In the rows, 128 means zero.
Each path below is one point turned by a fixed rotation once a step. After each direction that follows a path, write how fast that rotation turns it, in degrees each step (0 if it stays still).
Each turn is a multiple of 5 degrees from 10 to 175, or 0.
Each row of a path follows its step; steps can be skipped.
path 1
step 2: [127 128 122 123 129 126 118 121 133 124 124 115 132 138 120 134 126 140
 132 134 131 118 125 135 127 122 129 125 120 128 124 127 130 131 125 130
 131 118 128 120 137 128 129 141 137 119 132 126 129 126 132 120 134 128
 132 128 128 128 127 120 130 124 129 133 129 127 128 136 120 128 127 130
 119 121 123 130 126 126 129 130 121]
step 5: [130 123 136 136 141 134 123 126 132 125 133 118 126 122 127 133 127 134
 132 123 134 121 124 123 125 123 124 126 127 130 137 139 122 136 127 131
 132 133 125 121 125 129 129 132 118 129 125 133 127 126 124 121 131 118
 131 126 124 132 133 130 125 123 125 122 139 130 130 119 127 132 134 133
 131 128 130 131 122 131 124 142 122]
step 6: [127 132 129 128 126 127 128 115 128 127 120 130 133 135 132 118 135 136
 135 127 134 132 129 138 127 130 122 128 115 126 136 130 125 132 124 123
 127 129 135 130 134 129 130 132 132 122 117 133 124 125 123 129 118 123
 129 121 124 132 122 118 122 127 132 128 122 124 129 119 120 131 129 130
 116 129 125 122 135 126 131 130 136]
step 12: [132 135 134 137 127 130 132 125 135 117 132 124 134 121 128 127 129 129
 126 133 134 129 129 128 124 132 125 127 134 123 140 127 129 133 127 135
 124 131 127 133 125 132 123 125 131 124 132 133 118 118 122 123 119 120
 126 124 124 131 126 126 128 119 147 132 132 127 123 120 129 126 134 120
 124 127 120 130 121 121 133 128 130]
step 15: [129 135 123 116 131 121 122 123 127 125 130 125 131 139 119 130 129 137
 130 124 125 126 118 126 126 133 129 127 125 120 127 129 129 136 126 130
 135 133 121 128 130 123 126 133 133 122 128 133 125 137 129 132 132 132
 119 119 122 130 126 120 126 131 138 122 127 118 128 134 117 127 127 134
 125 125 123 122 126 119 137 135 129]
step 17: [126 118 129 118 126 128 130 136 126 136 132 127 120 127 121 134 120 125
 131 133 130 124 133 122 136 127 119 129 129 137 123 138 118 132 126 131
 123 123 123 135 124 135 121 127 128 127 127 123 128 128 127 125 126 123
 120 132 126 140 137 131 126 132 127 126 127 121 123 116 124 132 133 123
 127 122 137 125 123 120 136 124 127]
step 26: [124 121 127 125 121 131 125 134 137 129 135 132 124 124 136 133 118 136
 130 135 124 126 123 129 126 125 121 133 130 137 124 130 127 130 124 124
 131 134 140 127 121 124 128 127 127 120 118 127 121 132 121 123 132 124
 126 130 116 131 125 132 128 125 131 137 129 133 128 120 128 130 132 132
 133 123 146 123 130 131 127 127 137]
step 30: [131 125 132 123 132 138 121 124 129 130 127 120 125 121 124 131 119 130
 130 133 126 130 129 116 124 131 129 138 130 129 133 142 123 122 123 132
 118 130 130 136 128 131 128 127 127 127 118 114 125 134 128 127 126 126
 125 128 131 128 136 129 128 119 125 134 125 127 124 128 126 133 132 122
 131 132 132 122 117 130 140 129 129]
step 33: [133 143 121 125 123 126 130 126 134 132 139 125 123 139 126 126 122 121
 129 134 120 126 133 128 139 129 125 133 130 137 132 126 130 127 123 128
 125 127 123 133 127 125 123 128 120 129 125 138 121 130 130 126 129 125
 121 127 134 129 123 130 127 129 133 145 131 128 126 125 122 129 138 130
 118 124 136 129 125 126 128 132 135]
Directions:
[128 129 127 127 129 129 130 129 127 126 129 131 129 126 130 127 126 127
 125 128 129 127 128 127 129 129 127 130 129 127 129 129 129 128 127 130
 128 128 126 128 127 128 127 131 129 128 130 128 129 128 130 127 127 127
 128 127 129 128 128 128 129 130 130 128 126 128 126 128 127 127 131 126
 127 127 130 127 127 130 126 128 128] => 85
[129 126 130 129 131 129 129 126 130 128 127 128 128 128 128 127 129 130
 129 131 129 127 130 128 131 128 127 128 127 128 127 129 129 129 127 130
 128 128 127 130 127 127 129 128 129 129 128 129 128 128 127 130 127 128
 127 128 127 127 127 128 129 128 126 128 129 128 130 128 127 126 128 129
 126 127 126 129 127 130 125 128 128] => 10
[128 127 128 128 127 127 129 128 129 129 130 129 128 130 130 130 129 129
 127 129 127 125 131 128 131 125 125 129 129 128 129 127 127 129 128 127
 127 126 129 128 129 127 128 128 128 127 130 129 128 129 128 129 128 128
 128 129 128 127 129 130 126 127 128 127 127 129 125 131 127 126 127 128
 130 126 128 127 129 127 130 127 129] => 45
path 2
step 3: [133 124 127 125 131 134 132 129 125 129 126 130 135 130 131 123 122 143
 121 134 124 126 134 131 126 117 118 135 127 133 138 130 129 131 120 127
 127 133 134 123 121 114 130 128 119 122 124 120 130 136 127 118 139 127
 132 129 129 120 129 134 133 125 138 124 126 127 121 124 132 125 130 123
 124 123 136 139 126 134 137 126 135]
step 9: [145 135 122 128 132 125 134 127 118 134 116 128 131 130 125 130 121 126
 129 128 127 133 124 124 124 121 123 131 132 127 128 125 125 128 126 126
 136 130 138 127 133 125 129 126 120 128 129 124 125 134 119 119 145 129
 131 134 124 128 119 134 136 131 131 136 121 133 125 120 118 134 125 133
 126 125 134 137 130 128 129 131 140]
step 10: [135 133 123 121 141 120 124 128 129 135 121 130 125 127 127 132 122 129
 121 126 125 121 136 126 133 121 130 122 135 128 126 133 142 127 130 129
 130 135 124 124 136 114 135 128 130 130 118 137 136 121 123 117 125 116
 136 129 131 136 130 129 118 122 130 135 127 119 131 130 135 130 128 128
 125 123 127 125 133 126 128 132 134]
step 16: [131 132 122 127 124 126 130 126 122 127 125 127 130 126 126 126 121 131
 133 135 132 119 128 134 132 122 128 123 121 129 125 131 132 122 129 129
 121 127 141 117 142 122 123 129 138 130 123 141 137 121 124 118 128 120
 131 130 125 144 129 128 117 135 130 127 130 127 120 131 128 122 132 135
 126 134 128 136 130 128 122 122 133]
step 19: [128 126 122 131 125 122 131 133 117 120 133 130 123 135 133 133 121 135
 134 129 127 122 134 134 130 116 120 121 125 130 127 125 134 128 131 130
 122 136 134 129 139 120 128 122 136 138 128 131 129 122 127 120 125 119
 134 123 129 139 127 133 120 128 133 133 132 133 128 124 126 131 126 127
 119 127 136 136 134 144 125 121 123]
step 23: [125 139 130 133 131 123 133 116 127 131 131 129 141 127 125 126 132 122
 130 122 121 132 129 117 126 123 119 137 131 137 147 126 132 135 122 130
 123 132 134 128 130 129 131 131 129 125 127 124 119 126 132 126 130 127
 129 139 129 141 128 132 117 132 127 122 128 134 130 128 122 128 131 139
 131 121 122 132 126 126 124 131 137]
step 24: [136 129 121 119 127 129 126 137 121 122 126 125 137 130 116 130 119 125
 120 121 118 135 124 129 131 132 128 130 126 127 126 130 135 129 128 136
 125 138 134 131 138 132 120 123 117 130 125 124 127 126 131 119 130 127
 135 118 126 130 133 122 124 129 126 122 129 123 118 132 131 135 126 126
 125 124 128 137 129 121 121 129 144]
step 30: [133 133 123 122 131 145 132 136 127 124 133 127 130 126 122 126 129 127
 126 129 121 133 133 127 131 123 117 126 127 130 126 116 134 136 128 120
 136 134 137 133 130 127 126 129 127 133 129 129 134 124 127 122 142 122
 126 127 123 128 138 129 126 127 136 114 126 128 121 141 133 134 135 127
 124 128 127 133 127 134 122 117 134]
step 31: [125 140 129 132 129 127 130 126 125 126 124 122 136 122 121 126 130 125
 125 122 126 123 133 122 132 121 116 114 129 118 128 121 130 128 127 124
 119 124 137 119 146 134 138 128 137 132 129 127 126 129 131 120 130 133
 134 131 130 129 134 135 131 127 119 130 129 136 121 130 127 125 120 118
 130 130 132 129 136 129 129 134 131]
Directions:
[128 127 128 129 125 128 128 128 128 128 129 128 129 126 127 128 130 129
 126 125 126 128 130 127 129 128 126 130 126 127 129 126 128 129 128 128
 128 126 128 130 129 128 128 127 127 128 130 128 128 128 130 129 128 128
 128 125 126 128 128 127 127 127 128 127 129 131 127 130 130 127 128 129
 127 128 128 127 129 127 127 129 128] => 10
[129 130 127 129 129 128 130 128 127 129 128 126 130 127 126 128 128 126
 129 128 127 127 125 130 127 127 128 129 126 127 128 127 128 127 127 128
 128 127 129 126 129 130 128 130 128 127 129 128 128 128 130 129 129 130
 125 129 129 129 129 126 126 129 128 130 129 127 127 130 129 129 127 127
 128 126 127 128 129 125 128 127 127] => 45
[127 129 128 129 127 126 127 129 127 129 128 128 128 128 131 127 127 128
 128 128 130 127 128 128 128 128 128 127 126 127 128 127 125 128 128 126
 127 129 128 127 126 126 129 125 129 128 127 127 129 130 128 128 127 129
 127 129 128 127 130 129 127 128 129 126 130 129 126 130 128 131 129 128
 128 127 128 130 131 127 128 127 127] => 25
path 3
step 1: [132 130 127 127 121 133 130 128 133 124 131 128 127 128 131 122 138 125
 121 128 121 115 121 133 131 121 127 135 129 128 126 124 119 138 128 121
 131 137 129 123 123 127 122 126 125 129 120 126 118 120 131 128 130 120
 132 126 128 126 124 125 122 124 136 128 123 127 123 118 130 122 136 128
 133 123 117 123 126 118 133 126 112]
step 2: [127 132 120 128 137 129 120 130 129 128 129 126 137 134 127 139 132 133
 116 130 128 121 127 127 134 128 125 133 131 128 126 128 131 135 135 124
 130 126 126 117 124 125 129 134 131 136 111 129 119 121 142 122 132 111
 130 132 128 133 120 124 131 129 131 129 125 124 125 132 125 126 129 121
 130 124 128 129 128 129 127 135 129]
step 11: [123 130 121 133 137 134 131 139 135 129 127 130 123 128 125 126 140 121
 115 126 129 119 124 125 135 130 123 127 131 123 134 136 121 132 122 133
 128 132 123 128 122 118 128 129 135 133 118 134 129 122 134 126 126 120
 132 130 120 125 128 132 128 133 128 134 130 134 135 124 118 126 126 131
 133 126 131 120 134 127 137 132 123]
step 14: [129 128 125 132 136 125 126 134 134 138 131 127 132 130 122 129 130 128
 124 127 137 128 118 127 134 124 121 121 138 133 122 128 122 131 130 124
 131 131 114 130 129 137 125 137 130 142 132 131 120 122 129 129 131 121
 126 137 126 119 131 127 134 133 139 127 126 122 130 139 129 131 129 135
 129 126 118 128 126 125 128 127 124]
step 15: [124 129 126 130 131 128 133 123 124 133 124 140 135 131 134 125 133 126
 125 123 128 137 129 136 136 126 123 130 135 130 128 124 117 136 122 133
 126 122 124 136 127 125 119 122 125 133 131 117 125 117 135 121 137 118
 124 132 141 120 129 121 134 127 127 126 132 129 121 134 130 127 121 128
 122 127 122 126 131 123 127 133 125]
step 16: [136 126 134 132 124 123 130 128 117 135 135 130 135 129 122 128 132 133
 122 128 125 129 134 133 130 121 129 134 125 128 122 123 125 137 120 125
 129 127 132 126 128 129 124 123 132 123 127 126 131 120 143 122 130 120
 120 122 123 119 122 138 133 133 138 128 131 124 123 137 130 122 127 140
 137 129 124 131 133 121 131 125 127]
step 24: [131 119 127 123 138 127 134 127 125 132 132 137 128 124 125 128 129 125
 126 132 129 126 127 131 135 123 127 124 132 125 118 133 129 134 127 124
 117 131 118 121 135 134 116 121 124 129 127 133 126 120 145 121 127 124
 123 127 136 129 125 126 138 140 133 134 133 132 126 130 122 119 128 126
 127 136 126 130 127 122 129 132 130]
step 32: [126 129 128 131 135 130 130 126 128 126 134 139 129 127 123 131 132 125
 118 132 129 125 123 130 128 124 129 130 129 130 120 133 115 133 132 132
 126 140 115 121 127 131 137 134 131 134 122 126 120 130 137 117 138 124
 128 129 124 122 118 129 124 137 130 140 130 124 128 128 132 128 131 135
 127 126 121 133 135 121 135 133 127]
step 33: [125 127 121 129 127 118 131 143 136 131 134 127 129 130 133 123 130 118
 131 128 134 123 123 137 133 130 124 128 141 131 124 126 123 138 133 127
 125 128 123 121 134 125 124 123 134 136 125 128 125 122 132 124 134 121
 125 125 137 128 119 123 134 127 135 128 129 125 128 130 130 126 120 136
 128 120 120 123 132 119 127 134 130]
Directions:
[130 126 129 129 127 129 126 126 129 126 127 129 128 127 129 126 127 128
 127 127 131 128 128 127 128 127 128 127 127 128 128 126 127 130 128 129
 128 130 129 129 128 128 130 128 127 125 129 130 129 128 129 130 129 128
 128 129 130 128 127 129 128 128 125 127 127 126 127 129 129 128 128 129
 129 127 129 130 130 127 129 128 128] => 115
[129 128 130 127 128 128 129 127 128 128 128 127 125 130 130 127 129 127
 126 127 128 129 129 128 128 130 129 127 130 128 128 131 126 128 130 128
 129 129 126 129 128 128 129 130 128 127 127 129 130 127 126 129 128 126
 127 129 129 127 129 130 129 127 128 131 128 128 128 128 129 131 127 129
 125 129 127 126 129 126 128 128 128] => 100
[126 129 130 127 128 128 128 128 130 126 125 128 127 127 129 127 126 127
 125 130 126 129 124 128 128 129 126 127 127 128 128 129 127 128 131 127
 128 128 128 127 128 127 128 129 127 130 127 127 128 127 131 128 127 129
 129 127 129 129 127 128 128 128 129 129 127 127 128 129 127 127 126 129
 130 127 128 128 126 126 127 128 128] => 35
[128 125 128 127 129 128 126 128 129 127 129 128 130 129 130 128 127 128
 127 129 129 128 130 129 126 128 129 127 127 128 129 129 128 126 126 128
 130 124 129 127 129 127 128 128 126 131 129 126 129 127 129 127 128 128
 130 127 129 127 128 128 130 131 127 129 129 128 128 129 129 128 128 126
 126 128 129 128 129 128 128 128 127] => 115
[127 128 128 130 130 127 128 129 127 128 130 126 127 126 127 127 128 125
 127 131 127 126 128 128 127 129 127 127 127 128 128 130 129 130 128 130
 128 127 128 129 129 128 128 127 127 126 129 128 129 129 128 129 128 127
 128 127 127 127 129 129 127 129 127 129 129 127 128 127 125 126 129 128
 126 129 129 131 128 128 129 130 130] => 55
[129 130 128 129 127 126 127 130 126 127 126 127 129 127 130 127 127 129
 128 129 129 129 128 127 131 128 130 128 129 128 127 127 127 127 128 127
 128 127 128 127 128 128 131 127 130 130 129 127 126 129 128 128 127 128
 127 129 128 126 128 128 126 127 127 128 128 127 126 131 127 127 129 127
 125 126 128 127 128 126 130 129 129] => 60
[127 130 126 126 131 130 129 128 129 126 126 126 128 130 127 129 128 128
 128 129 128 129 130 129 129 127 129 128 127 127 128 126 127 126 129 128
 129 128 127 129 129 129 128 129 129 128 127 129 128 129 130 131 127 127
 128 126 127 129 129 126 128 128 126 128 128 127 130 127 128 128 130 129
 129 126 129 128 127 129 129 130 125] => 40
